In the data rows, 128 means zero.
Some points:
[146 154 152 133 140 138 143 138 162 169]
[157 154 151 164 142 136 139 148 139 142]
[147 134 186 138 134 169 133 131 150 151]
[149 142 148 158 138 136 144 153 150 156]
[138 143 134 132 138 158 158 142 161 169]
[166 146 142 138 142 139 143 140 151 166]
[139 154 155 147 155 176 135 139 132 141]
[144 137 135 158 205 162 135 136 132 131]
[155 188 158 141 145 153 131 137 135 129]
[150 135 131 144 137 150 168 163 145 150]
[144 160 138 171 147 137 136 156 139 146]
[137 136 133 133 132 135 163 146 180 179]
[162 145 154 161 144 141 143 135 134 156]
[152 148 134 164 184 160 133 140 132 129]
[146 159 174 158 140 140 139 141 147 130]
[135 133 155 132 149 137 151 179 160 141]
[129 132 131 131 141 139 204 164 154 150]
[145 139 142 137 135 135 153 148 184 156]
[145 145 186 142 142 155 135 132 144 147]
[151 153 136 188 148 143 141 135 140 140]
[132 142 164 144 141 142 167 152 137 152]
[159 137 152 146 144 139 139 155 151 153]
[150 158 143 152 144 138 153 144 138 154]
[138 137 136 139 148 140 175 171 140 148]
There is one direction along which these points spread out most. Where along it does each point below lie, from 0 to 9? The average falls between 4 and 5, and the first point above lies past it.
[162 145 154 161 144 141 143 135 134 156] : 4
[147 134 186 138 134 169 133 131 150 151] : 4
[152 148 134 164 184 160 133 140 132 129] : 2
[146 154 152 133 140 138 143 138 162 169] : 5
[157 154 151 164 142 136 139 148 139 142] : 3
[159 137 152 146 144 139 139 155 151 153] : 5
[155 188 158 141 145 153 131 137 135 129] : 2
[139 154 155 147 155 176 135 139 132 141] : 3
[138 137 136 139 148 140 175 171 140 148] : 6
[150 135 131 144 137 150 168 163 145 150] : 6
[137 136 133 133 132 135 163 146 180 179] : 8
[132 142 164 144 141 142 167 152 137 152] : 5
[145 145 186 142 142 155 135 132 144 147] : 3
